In the data rows, the value 128 means zero.
Here are some points:
[125 147  91 153 158  78 103 120 170 192 165  92  79 140  63 151]
[120 199  96 110 182 119 150 193 191 192  97 112  71 103  44  99]
[135  93 155 132 111 142  16 187 178  52  76 148 177 109 127 108]
[134 158 144 128 138 123 152 111 111 189 180  85 117 161 130 157]
[144  94 134  89 103 157  32 218  95 123 177  77 160 186 107 127]
[139 117 154 116 173 141 179 168 193 171  91 109  88 114 132  89]
[126 115 176 123 125 144 177  86  91 201 183 120 161 117 200 148]
[159 221  76 164 146 132 157 136 199  71  92 143 126 106 125 132]
[ 60 122 106  97 192  71 146 151  33  91 176 110  72  71  92 160]
[149 167  48 166 187  31 149 190  80  70  61 157  90 131 124  98]
[ 97 119 149 137 100 154 186  45 160 118 169 227 162 143  61 124]
[134 142 158 126 124 150 178 208 142 125 168  70 213 188  81 112]
[197 183 112 177 186 124 108 122 136 233 106 171 116 138 117 170]
[ 81  96 162  75  48 211 192 146  54 234 178 158 122 140 153 140]
[ 97 104 122 135 120 131   4 126 212  56 186 116 155 136 141  69]
[105  80 141 140 116 141 168  72 183 134 164 111 198 121 122 175]
[112  87 138 105 190  89 148 183  39  72 156 109  83  94 107 140]
[105 130 135 143  72 136   8  65 114 197  59 135 130 106 144 128]
[174 125 146 115 139 134 173 169 169  70 123  78 154 127  83 144]
[108  94 182 144 107 121  24 147 175  86  36  49 239 138 209  89]
[ 89 103 123 156 111 121 140  78 151 121 156 160 108  88  97 106]
[184 151  68  68  80 203 110  92  26 216  75 147 106  90 166  47]
[203 245 113 167 211 124 122 132 180 211  65 161 105 147 118 122]
[145 223  77 161 140 106 137 110 201 214 138 140 128 140  83 137]
[168 106 170  97  91 186 153 144 132  95  48 129 127 150 208 186]
[112 126  70 149 124 114   0  84 134  43 161 136  83 126 150 157]
[177 174 119 227 215  23 110 192  68  48 186 161 107 127 162 127]
[132  77 171 101  88 206  42 122 173 191 136 142 219 125 107  98]
[ 95 123 112 115 220  52 150 228  68  39 113 122  57 100  49 136]
[177  73 147  51  84 180  24 125 126 118 174 156 187 185  44  93]
[142 137  47 213 173   0  59 166  50  91  60 197  71  86 119 159]
Here are 10 more points, each followed by its number:
[ 91 115 151 130  94 160 148  73 146 194 112  69  97  94 110 129] 0
[181 122 116 118  89 167  18 242 145 119 113 154 178 152 163 144] 1
[151 142  67 195 152   0  99 171  34  96  54 169  71  99 143 158] 2
[179 186  96 144 116 135 189 132 163  33  89 160 147 135 229 111] 3
[147 161 161 127 189 101 169 241 182  12 153 107 130 128  94 111] 4
[142 113 172 115  72 177  28 244 125  69 128 123 167 159 161 133] 5
[122 114 142 114 145 104 193 147 170  51 148  99  97 135 169  99] 6
[115 108 107 153 151  79 153 150 201  66 119 104  86 107 149 127] 7
[126 153 136 112 160 126 186 183  16 218  84 102 106  75 139  72] 8
[169 158  48 142 159  83 152  91 147  40 110 194  79 147 138 144] 9
Which of these numbered points is nearest to each point below, ignoring the 3 directions in which the first points spread most? Its number follows each.
[152 140 120 123  85 154  14 227 125 121 125 145 203 152 179 160] > 1
[ 88 166  90 160 117 118 116  62 134 255 180  73 115  97 106 178] > 0
[161 106 183 120 173 111 180 234 155  16 177 105 175 172 124 119] > 4
[150  78 153  54 101 178 162  84  52  16 146 151 126 167  95 139] > 9
[180 108 107 180 128 108 125 208 134 126 101 155 133 134 169 190] > 1
[107 148  85 157  72 149   0 192 154 163 128 146 172 124 144 175] > 1
[155 199 143 152 164 100 144 193 198 120  96  83  73 142  75 100] > 4
[133 104 160  84  70 173 161 239  65  24 173 154 125 150 117 130] > 5
[172 102  49 174 121  87 142 130  43 178  63 148 149  74 123 151] > 2
[109 193 134 126 120 118 156  66 162  82 174 220 134 148  22 109] > 9
[123 159 166 129 188  67 191 223  55 173  82  79  81 107 101  87] > 8
[ 98 116  89 154 110 152 166  56  33 160 118 138 208  99 117 171] > 2
[ 81 108 106 147 134  52 157 165 198  71 141 100  99 109 137 142] > 7
[179 103 152 103  84 207  43 210  88 122 180 105 175 147 207 142] > 1
[133  92 179 126 107 147  22 165 146  47 113 124 224 118 147 109] > 5
[104 143 163  97 168 130 194 159   6 210 117 101 102  76 121  81] > 8
[ 45  96 133 150  72 145 133   0 117 246 183  59 136 112 143 176] > 0
[101 125 134  69  50 191 179 130 100 122 117 177 141 103 227 110] > 3
[143  88 141 104 159 134  27 195 169  59 169 142 176 149 184  81] > 1
[122 125 149 150  79 131   9 208 118 103 188  59 172 182  96 131] > 5
Now 10 new points, numbered from 0 again:
[ 82  84 127  73  58 175  16 142 165 149 121 139 132 126 147 155] 0
[107  68 166 111  97 175 176  59 116  63 188 141 158 158 115 127] 1
[147  73 181 134 101 156 171  96 129 126 152  82 112 187 134 140] 2
[117  84 170  93 123 154 167 117 154 180 135 105  88 133 118 153] 3
[136 122 151  85 147 158  52 202   0 202  72 106 151 119 204  46] 4
[136 159 106 152 153 105 122 115 145 206 170  88  96 124 101 152] 5
[117 138 114  89 119 150 130  61 135 173 138 149 117 162  60 175] 6
[101 125  94 108 121 122 176  54 119 231 167 137  99 112 145 147] 7
[153  69 152 111 126 138 204 130 152 102 134  98 196 132 152 156] 8
[ 71 108 132 125  84 148 141  85 169 195 117 111  90  95  94 140] 9
Which of these numbered points is nearest to each point below, ignoring the 3 directions in which the first points spread most? Its number follows each.
[157  84 185 122 104 125 218 221 138  43 101  89 255 129 164 114] > 8
[104 148 117 108 136 132  27 160  20 206  94 101  94 112 149  31] > 4
[132 129 154 153 147 123 155  84 184  89 114 232 128 163  78 104] > 1
[121  81 160 142 114 149 178 119 139 190 114 110 105  96 152 162] > 3
[139  98 133  80  76 197  28 194 131  93 150 159 131 186 128 115] > 0
[161  91 171 108 128 135 195 216 124  34  85 140 213 128 118 112] > 8
[103 195 108 157 160 121 115 115 202 174 111 101  45 108  64 112] > 9
[ 90 104 143 127  90 137   9  69 200  82 141 131 162 162  68 141] > 6
[136 117 176 130 120 127 201 104 179  82 158 209 159 171  58 116] > 1
[147 181 117 100 192 140 158 195 167 171 101 120  69 118  73  92] > 3
[110 158  80 125  81 160 135  31 160 204 134 111 101 146  72 168] > 6
[172  71 184  88 110 186 116 123 178 169 141 134 218  93 230  88] > 8
[120 187 143 126 162 134 157 157 165 161 102  98  73 134  71 116] > 3
[ 69 173  39 159 149  67 122   3 111 255 145 182  89  82 134 196] > 7
[ 89 200 115 102 167 154 148 116 154 204 134 117  80  83  66 118] > 9
[124 100 184  98  95 153 167  54  88  30 134 117 117 155 127 112] > 1
[136 102 169 140 119 164 168 144 105  63  98 139 177  91 137 151] > 8
[108 102 130  99  98 163 177 216  92 169 159 132  88 164 154 179] > 0
[101  98 140 106 177  80 162 193  42  71 144  97  76  90  93 152] > 3
[113 199  73 164  99 120 146  51 164 236 131 151 127 117 168 121] > 7
